One turn or mirror swaps these rows in pairs. Which row does each one swap with?
J_659: [ 12.5 -19.6 -15.7 -43.4   7.2  17.4  15.0   3.4  -5.9  26.6   2.2 -20.5
  41.2 -20.9  42.3 -21.0 -22.0 -18.5 -13.5]
J_971: [  2.3  -0.2 -40.3 -30.9 -11.7  15.7   1.4  -4.0 -13.1  22.1  12.7 -25.9
  28.7 -24.1  48.2 -34.6  -5.6 -18.7  17.9]
J_286: [  8.6  26.4  38.9 -20.2  18.2  18.1  13.0  -1.6 -20.2  20.6   2.1 -32.3
 -10.6 -20.8   6.1 -44.3  -9.4 -12.0  -3.9]
J_342: [  2.3 -12.3   0.7 -20.2 -28.9  19.2   2.9   4.9 -22.6  41.6 -20.9 -25.8
  19.1  -7.5   9.9 -48.8   5.5 -26.7 -28.1]
J_677: [ 14.3  13.6  27.9 -20.3   4.9   5.1   2.0 -10.9 -24.5  -2.3  -4.1 -20.4
  -6.9 -22.2  39.7 -41.7 -19.0 -33.8  20.9]
J_784: [ 14.8  -3.9 -22.6 -24.6 -23.1  16.9  28.8 -25.5 -16.7  31.1  14.4 -21.4
   0.1  -8.3  23.1 -37.4  -9.6  -8.0 -25.3]
J_633: [ -1.4  23.1  -9.2 -40.8 -16.8  24.0 -10.4  -9.7 -17.1   7.2 -10.5 -32.4
  13.0   3.3  26.8 -45.0  -8.1 -22.4 -16.0]
J_958: [ 11.8 -14.8 -31.4 -34.3  10.7  14.7  13.0  -6.1  -4.5  28.2   3.1 -41.6
  18.5  -0.6   4.0 -40.9   0.7  19.6 -11.7]
J_146: [ 10.2 -25.8  25.8   4.7   3.1  19.6  -7.2  -1.4  -4.7  10.4   4.4 -13.5
 -11.5   9.0  -5.7 -28.4  -4.9 -15.2 -10.1]
J_412: [-17.7  40.7  -8.1 -12.9   0.3  28.6   7.6   3.8 -15.1  27.9   1.0 -12.0
   5.9 -16.6  24.8 -31.3   7.6 -12.7   9.8]
J_681: [-21.2 -60.7  22.6 -14.9  12.2  20.0   0.7  -1.0 -12.2  19.7  -2.4 -30.4
  14.5 -13.6  36.3 -43.5 -13.0 -12.7  12.9]
J_320: [  5.4 -33.2 -18.3 -17.4  20.1  12.6  27.2   0.9 -47.3  30.1 -11.4 -37.2
  15.5 -10.3  18.2 -39.6  11.0  -1.7  -6.0]
J_149: [ 17.5   5.0  16.5 -26.6 -12.2  27.4  -2.8   2.3   3.2   7.7   9.0 -30.4
   0.6  -7.5  44.6 -42.9  -4.2  29.2  -5.3]
J_550: [ 13.8 -58.1  16.1  -8.5  16.8  28.6  -6.3 -15.3  -8.7  20.6   7.1 -43.4
   5.7  -9.9  32.2 -37.5  -6.4 -22.3  -1.8]
J_41: [  2.0 -38.9   7.4 -23.6  10.6  27.2  13.3   2.9 -11.5  15.9   5.5  -4.9
  34.8   9.5  16.4 -30.0 -27.1   0.9  14.6]
J_735: [ -2.1 -28.1 -16.6  -3.5  -5.6  28.5  18.9 -18.3  -2.1  36.7  -0.3 -23.1
  16.8  -6.0  22.5 -49.0 -21.2 -15.7 -35.8]
J_212: [ -3.5  -5.8  22.7 -19.4   8.4  23.7 -16.4   3.8 -17.6  20.9  -5.7 -19.7
   4.7 -43.6  47.4 -53.1  -8.1 -28.4  32.3]
J_905: [-17.0  18.3   1.8 -28.7 -11.1  37.9 -15.8  -6.2 -28.0  19.7   6.8 -22.9
   6.8  -1.5  24.3 -42.4  -0.2 -41.6  11.8]
J_886: [-17.5 -23.1   0.3 -24.8  13.4  21.3 -16.0  -6.3 -28.5   7.3   2.9 -34.3
  36.1 -19.4  15.6 -60.1 -12.0 -41.0   5.6]
J_899: [-13.6 -39.0  25.6 -19.8  -4.9  22.1  10.9   5.1 -15.7  17.6  13.0   7.9
 -21.5 -22.1  28.2 -38.0   0.7  -8.8   0.6]
J_440: [-27.0 -11.6  -6.3 -24.0  10.3   9.4  -5.8 -17.7  -9.7  44.7 -21.6 -26.5
 -24.3  -7.4  47.6 -29.3 -10.4 -20.2  -1.6]
J_679: [  2.1   0.5   6.5 -14.0  23.4  19.5   4.3  -3.0 -15.0  22.9   6.9 -41.1
  21.0 -25.8 -24.2 -37.9  -3.7   9.1  10.3]
J_80: [ 11.2 -36.6   7.3 -12.1  27.3  17.0   5.6  -6.7 -21.1  26.1  11.1 -21.2
   5.4 -20.7  27.0 -10.9  25.8   3.6  19.5]
J_603: [-14.5 -11.7  -9.9 -26.2  37.5  17.3  18.0 -13.6 -15.1  22.8   1.2  -7.1
 -21.4 -13.0  12.7 -53.4   0.7  15.5   7.2]
J_874: [ 10.8 -24.3 -18.1 -39.3   6.5  32.1   2.9  12.3   6.7  50.6  -3.4 -27.3
  20.1 -14.7   5.0 -39.9   5.4   5.1 -13.2]
J_438: [ 12.9 -27.1  -7.6 -21.8  19.3   3.9  23.6   5.4  11.2  27.8 -12.9 -17.9
  19.8 -19.9   1.6 -15.1 -20.0   1.2  -9.5]
J_880: [ -5.0 -23.6  23.5  14.8  10.6  10.6  -4.4   9.8 -13.5  18.2  -6.1  -7.6
  -1.2 -49.3  16.8 -38.4 -18.1 -17.4   4.8]
J_780: [ -2.7 -57.0   6.8   5.2  -8.0  23.5   4.1  -6.0 -15.5   8.2  -5.9 -29.5
   1.2 -33.6  20.2 -37.5   0.1 -28.0  -4.4]
J_800: [-17.7   3.7  46.1  -5.8  14.0  20.7   0.0  -9.3 -15.5  19.9 -13.8 -24.2
 -16.2 -13.0  15.6 -29.3   2.4  -2.0   9.3]
J_97: [ 10.2  14.9   1.0 -39.5  -4.0  12.0 -23.2 -14.5   6.8  31.7  -2.4  -4.2
 -15.3  -6.1  35.4 -32.1   3.5  -3.1   5.8]
J_829: [ -3.6   2.1   4.2 -44.2   2.4  29.6 -20.3 -19.2 -34.2  20.6   1.7 -34.6
  23.3  -0.5  26.9 -32.3 -18.0  -8.7  32.7]
J_879: [  2.9 -50.9  -7.6  -7.2  -4.7  19.2  -2.8  -4.6 -22.8  10.8  -1.0 -24.2
  29.3 -11.9  37.8 -39.1  24.8 -15.0   7.6]
J_513: [  2.9 -15.1  18.0  -5.7  35.8  -1.9  17.1   2.3  -4.0  18.9  11.5 -14.6
  -4.3 -40.9  33.7 -31.9  -6.7   2.1  20.7]
J_768: [ -6.7 -19.6  -2.9 -29.1 -20.0  41.0  17.1 -16.0 -27.0  10.2   6.5 -36.2
  18.4 -19.4  45.1 -54.1 -32.1  -1.8  10.0]
J_910: [ -6.6   6.2  22.4  -3.5  -5.6  25.1  -0.7  -3.1 -12.0  21.7  -2.4 -41.1
 -13.1 -29.5  60.9 -24.5  -8.2 -13.4 -17.3]
J_824: [ 15.0 -15.0 -19.0 -21.7  -4.9  17.8  10.5  -9.0  16.3  29.9  -2.4  -4.1
  19.4 -17.5  -7.9 -45.7   3.5   1.8 -17.7]
J_186: [  5.5  38.3  -6.0 -14.8 -12.1  24.3   9.9  -2.8  -2.2  18.5  -3.1 -30.8
  17.0 -23.2  41.0 -36.4 -15.7 -13.4 -15.0]
J_191: [ 13.2 -49.7   6.9 -19.9  -8.1  24.3  -3.2   6.9 -13.2  20.7  -1.3 -12.5
 -17.3 -17.5   2.7 -47.3   6.4  10.3   7.8]
J_982: [ -3.7   0.3  21.3 -11.8  11.9  10.3 -18.0  -8.0 -12.9  13.9  -7.9  -6.3
 -26.4 -22.3  32.7 -33.9   8.2 -20.1  30.1]
J_283: [ 22.5   7.4 -36.0  -8.8 -15.8  11.1 -11.5 -12.8 -13.2  19.2   3.4 -13.4
  22.8 -22.0  12.2 -47.1  -2.9 -11.8  -4.6]
J_597: [-14.5  11.5  17.3 -23.1  48.1  18.0   6.1   4.4 -29.6  16.9   0.8 -37.3
   7.1 -18.6  26.7 -40.9  -7.8   4.4 -10.7]
J_276: [ 16.3  36.5 -23.2 -10.9  21.1  23.1   0.9 -12.2   0.7  22.5   8.6 -32.5
   4.2 -21.7  20.3 -34.7 -10.1  -6.0   3.4]

J_603 is swapped with J_768
J_146 is swapped with J_342
J_958 is swapped with J_681
J_440 is swapped with J_149
J_633 is swapped with J_800
J_905 is swapped with J_286
J_212 is swapped with J_276
J_659 is swapped with J_80
J_550 is swapped with J_874
J_886 is swapped with J_679

